Each named move below is a turn or a mirror, shown by a few rows before and after it. Which moves, in which order, take the first row of each later pair to the second? The first pair is answered.
move L:
[ 10 -15  15 -13  -1   9  16 -12   3   7   2   2  -6  15  18  -1  25  27
   3 -10   2] -> [  0  -6   8 -19   1  14  13 -10  -7   3   9  -1  -9  16  12   0  16  33
   0   9  -6]
[-28  15 -13 -11  -9  -1 -16  16  -5 -15   8  -6  -1 -17 -18  -1 -20  -8
  -3  36 -19] -> [  8  -8   4  13 -24 -18 -17   4  23  -2 -17  -1   8 -19  -1  -4   6 -28
  15 -26  14]
[ 10  15  -4   4   5  -8  -7  11   3   5  10  -8 -14  18  -1 -10   1   4
 -17 -14   7] -> [  7  13  -4   1   7  -8  -9  12   1   2  10  -8 -15  21   0  -7  -4   6
 -17 -11   9]
move R:
[-11 -17   6  -8  -3  14  15  11  -1  16  11  -7  13  -5  -2 -23  32   6
   9  15 -24] -> [ -7 -19   3   1 -15   2   9  11   9  14   3  -7  14 -20  -5 -26  31 -15
  16  -1 -15]
[-18  13 -10   4  -6   4 -16  14 -10 -27  10  33  16  -4 -21   7   3  14
  19   1  -1] -> [-16  12 -11   7  -6   3 -18  15  -8 -26   9  32  16  -4 -21   8   2  10
  20  -2  -1]
[-19  11 -12 -19   3  11  -1   7 -17  -9  12  -9   2  -3 -20  -6  -6   9
  -1  35 -19] -> [-12   6 -15   0 -21  -7 -13  10   0 -13  -4  -8   3 -24 -26  -9  -6 -27
  13   4  -1]
[-30   7  -3 -27  12   8  -5  20 -34  -6  18  -5   5  17  -5 -21  -1  -7
  -9  67 -29] -> [-17  -2  -5   3 -28 -21 -26  25  -3 -15  -8  -7   6 -23 -13 -25  -5 -69
  18  19  -1]
move J:
[-15  -3 -12  13   0  -9  -6  -6  -3   6  22  -7 -19   0 -12  -8 -17   6
  15   3   0] -> [-10  -8  -8   6   1  -8  -6  -6  -5  10  25  -8 -17   1 -10 -11 -14  11
  17   9  -2]
[  5   7 -12  -6  -4  -2 -11   6  -8 -13   5   6  -2 -10  -2  -4   4   3
  -5   5   6] -> [  6   4 -11  -7  -3   0 -12   5 -10 -10   9   7  -1 -12  -3  -6   9   8
  -5   5   7]
[ -2   2   8   8  -9  -5  -7  -2  -2  -4   0   2  -8 -10  -1  -4   2 -12
   3  -4   7] -> [ -5   5   6   6  -9  -4  -5  -1  -5  -6   1   0 -12 -10  -2  -3   1 -12
   1  -1   3]
move A:
[ 17 -17   9  10  -2 -11   7  10   7  24   7   9 -12  -6  19 -17  27 -15
  19 -25   9] -> [-32  18 -24  17  14  -8   5   7  -9 -10  11  10 -18  -6 -12   6 -24 -19
  -1 -11  -8]
[ -2   7 -11  29  -4  -5   2  -5  14 -16  -9  10   3   0  -7  15 -11 -22
  -2 -36  13] -> [ -3   6  -5   7  27  18  20 -11  -8  -5   8  13   1  29   7  15   1  25
 -17  -8  -4]
[ -5 -33   7 -22   3  24 -14  18   2   5  -7 -14   4 -10 -12 -13 -23 -21
  10 -29  -2] -> [-17 -21   1 -26  19  34  -5  16 -10   0   2 -15   3   2 -17  -5 -32  -3
  -5 -14 -15]
Now pairs of rows:
(two moves a pair)
[ 19  -2   7  20  36  11  15 -21  -5   9  -6  18   9  28  12  32 -12  37
 -21 -21  18] -> [  0  12  -9  33  32   7   5 -19  -7  -9 -12  20   7  19  -4  40 -31  19
 -23 -24  18]  A A
[ 12  -7  -6 -19 -36 -24 -23   7   2  21 -14 -17 -29   3 -16  15 -13 -57
   6   3   3] -> [ 33 -26  13 -35 -27 -16 -13   4  -1  41  -6 -17 -28  19   2   4  15 -30
   8  10   2]  A A
[ 0  7  8 -1 -4  6  6  5 -5  2 -7 -9  6  6 16 -8 16  5  0  8  6] -> [-12  14   0  11  -5   1   1   3   1 -12 -13  -7  10   1   6   0  -2  -9
  -3  -2   9]  J A
[-22  36 -16  -9 -37   5  -7   8 -21  -2  -4 -12   4 -13   1  -7  -8  -3
 -16  55   1] -> [ -3  20   2 -22 -27  14   1   7 -23  16   2 -11   7   1  17 -16  17  18
 -13  59   4]  R A
[ 41 -16  28  33  27  13  10 -13   6  13 -17   0  31  -8  27  13  14  23
  -5 -26  25] -> [ 21   1  16  26  48  27  18 -15  -9   2  -4   2  29   5  19  25  -4  41
 -24  -5  10]  A A
[  1   1   0   7  -5   0  -7  -8  15 -14 -26  13  11  -4 -15  30  -7 -21
   1 -24   8] -> [ 23 -15  15   1  -3   1  -1  -9  17   3 -23  16  11   5   3  20  15  -9
  10 -24  12]  A A
[-20  17 -15  36   6 -21  -4  -7 -19 -10   9   4 -16   5  13   7 -34 -12
   8  30  -3] -> [ 20 -11  18  33  10 -17   7 -18 -10  16   4   8  -6  20  42  -4   6   6
  19   8  14]  A J
[-16  26 -13   5   2  12  -6   7  -7 -34   9  -1   7  -8 -40  16 -38  15
 -31  29  -8] -> [  6  11  -7  27 -23 -12 -16   1  23 -30 -14   5  12 -27 -39  13 -28 -20
 -10 -17  20]  R L
[-26  24 -18  30   7   9 -11  -8   6 -15 -24  35 -23   1  -1  18 -19  15
 -14 -37  -5] -> [  0   7  -2  35 -12  -2 -16  -5  18  -3 -34  36 -21  -6   8   3   3  -1
   1 -57   9]  A A
[ 14 -12   8 -22  17   7   6 -12   8  17   6   0   4  -3  17   3  11  31
  -7 -10  -5] -> [-11   5 -11 -16  25  12   6 -14   0  -3   7   0   2  -1   2  17 -17  28
 -21  -1 -15]  A A
[-11   3  19  -6 -12  -9   6  -4  -9  -1   9 -11 -20  -5 -29   0 -17 -10
   3  -4   1] -> [  7 -12  32 -12  -6  -5  13  -6  -5  11  10 -11 -17   6 -14  -5   1   3
   6 -13  10]  A L
[-11  14 -25   6  -4 -15   5  17 -48 -15  31  -8 -33   1 -31  24 -12  -6
   9   6  -9] -> [ 18 -12   2 -11   1  -4  19  13 -49  12  40  -9 -27  17  -8   9  26  21
  16   9  -2]  R A
[-14  11 -13  21 -17 -12 -17  11  -2 -17  -9  -6   1 -33  -9   6 -14 -40
   1  -1 -10] -> [ 22 -21  14   8 -24 -13 -15  11   4   9  -6  -8   6 -26  10 -12  26 -29
  16  -9   2]  A A
[ -4   8 -13  11  18   3   6 -15   9  -6  -3   6  -9  14 -13  20  -7   7
 -12 -38   4] -> [  4   1  -9  14   9  -4   2 -13  16   0  -9   5  -7   9 -11  15   2   0
  -2 -48  11]  A A
[-16  24 -14  -3  36  14  11 -16 -13  -9   9   8   1  22 -11  17 -25  27
 -18  12  -9] -> [ 33 -17  21 -14  13   6  10 -13   3  25   1   6   7  19  18  -9  27  25
   9  -7  12]  A R
[  4   2  -3   5 -13 -12 -11   2  15  -6  -6  -7 -10 -13   4  -6  -2 -21
   7 -21  21] -> [ 12  -8   6  -3 -12 -11 -11   5  15   4  -2 -11  -8  -8  11 -14  13 -14
  10 -16  21]  R A
[-15  11 -15  17   4   2  15  -3  -9 -11  -7   8   2  10 -10   9 -28  -7
 -10   2  -7] -> [  4  -1  -1  11  15  11  25  -9  -8   4  -5  12   7  25   8   6  -6  14
 -11  -6  -4]  L A
[  3 -40  15 -25   0 -11 -11   7 -18   0  20   6   1  10  13 -26  40 -13
  19  -9  -4] -> [-41  -8 -16 -17  16  -4 -11   8 -33 -29  25   7  -4  12 -13  -8  -4 -14
  -2   9 -21]  A R
[  2  -8  27 -18 -18  14  -1  20 -24  25  20 -18   8 -18   2 -27  26   4
  12  23 -20] -> [ 15 -14  30   7 -29   0  -5  13  -1  23   0 -13  10 -27   5 -23  26 -22
  23 -21   2]  R J
[ 12   3   9  10   0  -6   1  -8   8   4  -8   3 -12  14   7  -1  10  -3
  -1 -33   9] -> [ 16   0  15  -6 -11  -5  -2  -1   4  11  -1  -3 -10   7  10 -18  24   0
   7  -8   2]  L A
[ 23 -22   9   1  -9 -11 -17   2 -15  27   1  -1  -4 -14  13  10   4 -17
  -6 -11  31] -> [  8 -10  -5   7 -12 -15 -23   3 -15  17  -3  -2  -7 -21   3  15 -15 -32
  -8 -10  29]  R A
[  6  -4   3  -2 -16 -11  -7  -6  17   0  -6  11   7  -8  -4  -4 -13 -12
  14 -20  12] -> [ 16 -11  14 -13  -5  -1   3  -6  10  10   2   9   6   4   8 -10   5   6
  11 -10  10]  A A
[ 11 -11   4  18  -2 -10   8   6  20  -6  -9   8  13 -18   0  17  -5  -3
   1 -35  20] -> [ 21 -20  16   6   9  -3  17   5  13   5  -1   9  14  -5  10   9  14  18
  -2 -23  18]  A A
[-22  31   4 -15   5   1  32  -2 -39 -28  13 -15   8  20 -35   5 -25  48
 -39  11 -25] -> [ -3  15  20 -21  11   8  40  -8 -39 -10  15 -13  12  33 -20   0  -2  63
 -35   6 -17]  R A
[  9  -6   5 -28   8  16   7  -1 -17   8  30  -2 -10  16  15  -6  10  35
   7  30 -13] -> [ 37 -25  20  -6  -7  -1   4  -9   8  17   8   2  -4   6  24  -9  26  15
  22 -17  14]  L R
[  5  -6  -4   1 -21 -17  -6   3  13   9 -12   1  -9 -21  -2 -13  -1 -24
  18 -14  16] -> [-17   9 -21   9  -8 -13  -4   0   6  -8  -6   4 -11 -19 -14   2 -23 -24
   4  -8   9]  A R
[ 33 -43  35 -15 -22  -9   4  -1   3  28  -4  -6  16   3  21 -15  60   6
  13   1  12] -> [-43  19 -24  28   9  -3   9 -19  -2 -36 -14  10  11   9 -25  39 -34  -7
 -26 -17  -1]  J A
[-48  36 -35  -1  14   8 -26  -6 -12 -17   6  25   9  11  -2   1 -41  39
 -19  -9   1] -> [ 17 -16  12 -23 -32  -8 -37   8   5  31   1  11  13  -8  31 -47  29  24
  25 -12  21]  J A
[-21  24 -21   9  18   6  -4  -8  -2 -22  -6  14   0   6 -11  15 -29  -4
 -11  -4  -4] -> [ 18  -9  11 -13  24  15  11 -10  -3   9   0  14   4  23  20  -6  20  28
  -2  -2   4]  R A
[ 19 -24  26 -20  21  17  12  -7  -8  20   7   6   0  21  20  -5  25  34
  -6  20   3] -> [-32  20 -19  13  15   5  -6  -4  -5 -26  -4   8  -7   0 -25  23 -41 -13
 -16   4  -4]  R A
[-21  30  -7  10   6   7  -8 -13  -2  -6   8  -4  -7   3  -8  24  -8  24
  -4  -4 -23] -> [ -3  18   4  10  10  10  -4 -20   6   3   4  -1  -5  15   3  24   6  34
  -2 -21 -11]  L R
[ -2   8  -8   3 -17 -24 -16  10  16  -9 -20   0   2 -22   3   4 -12 -48
   6 -16   6] -> [ 28 -18  20 -15  -8 -14  -6   4  14  19 -11   0   7  -3  28 -12  26 -22
  12 -13  11]  A A
[ 22  -8  20  10  -1  -3  12 -12  14   4  -6  11   9   5  15   7   4  16
  -1 -30  11] -> [ 27 -11  23  -2 -20  -9  -3   0  14  14  -2   0   9 -12  13 -10  12  -3
  11 -16  11]  L A
[ -7   5   0   1   4  14  -3   3 -10   2  17 -15  -9  -5   6  -7   6   9
  11  27  -8] -> [-14  11  -8   9  -1   9  -9   2  -6  -7  11 -14 -11 -11   0  -1  -6  -5
  10  22  -8]  A A
[ 24 -13  10  21   7  -4  16 -19  11   9 -16  18   9  15  21  10  18  17
   4 -47  21] -> [ 11  -5   3  13  28   9  26 -22  -5   4  -5  16   7  30  20  18   7  39
 -10 -26   6]  A A
[-17  -3   6  -6   9  -4   2   2 -23  -1  21  -6  -7   3  -2  -4   0  26
  -5  28  -9] -> [ -4 -15  20  -8  -2  -6   0   2 -18  14  21 -12  -7  -3   6 -15  19  23
   5  23  -3]  A R
[-16  20  -9 -11 -11  -7  -7   4 -13 -22  12 -14   2 -16  -3 -12  -7   2
  -4  42  -9] -> [-21  28 -16   4   8   0   3 -11 -11 -33   4  -3   4  -2  -4   5 -22  10
 -16  21  -6]  L A
[ -7   6 -21 -31   9  17  -1  10  -2  14  -7 -14 -15 -13  -7  10   5   9
   2  16  -7] -> [-12  10 -28 -24   3   9  -7  13   5   8 -15 -17 -14 -23 -15  12  -1  -7
   4   9  -4]  A A
[-28  -5 -15 -12 -20  17  -7  23  -1  -5  -6 -10  10 -32 -17  -4 -22 -22
   9  22  -4] -> [ 14 -36  16 -16 -13  21   5  14  11  22 -14  -2  18 -14  14 -12  17   0
  18  -2  16]  A L
[ -8   3  -8 -31   6  18  -8  -7 -14  11  11   4  -3  12   0 -11   3  13
   3  13  -3] -> [-19  12 -19 -21   6  16 -10  -9 -15  -1   6   7  -4  10  -7  -1 -15   5
  -1   7  -7]  R A
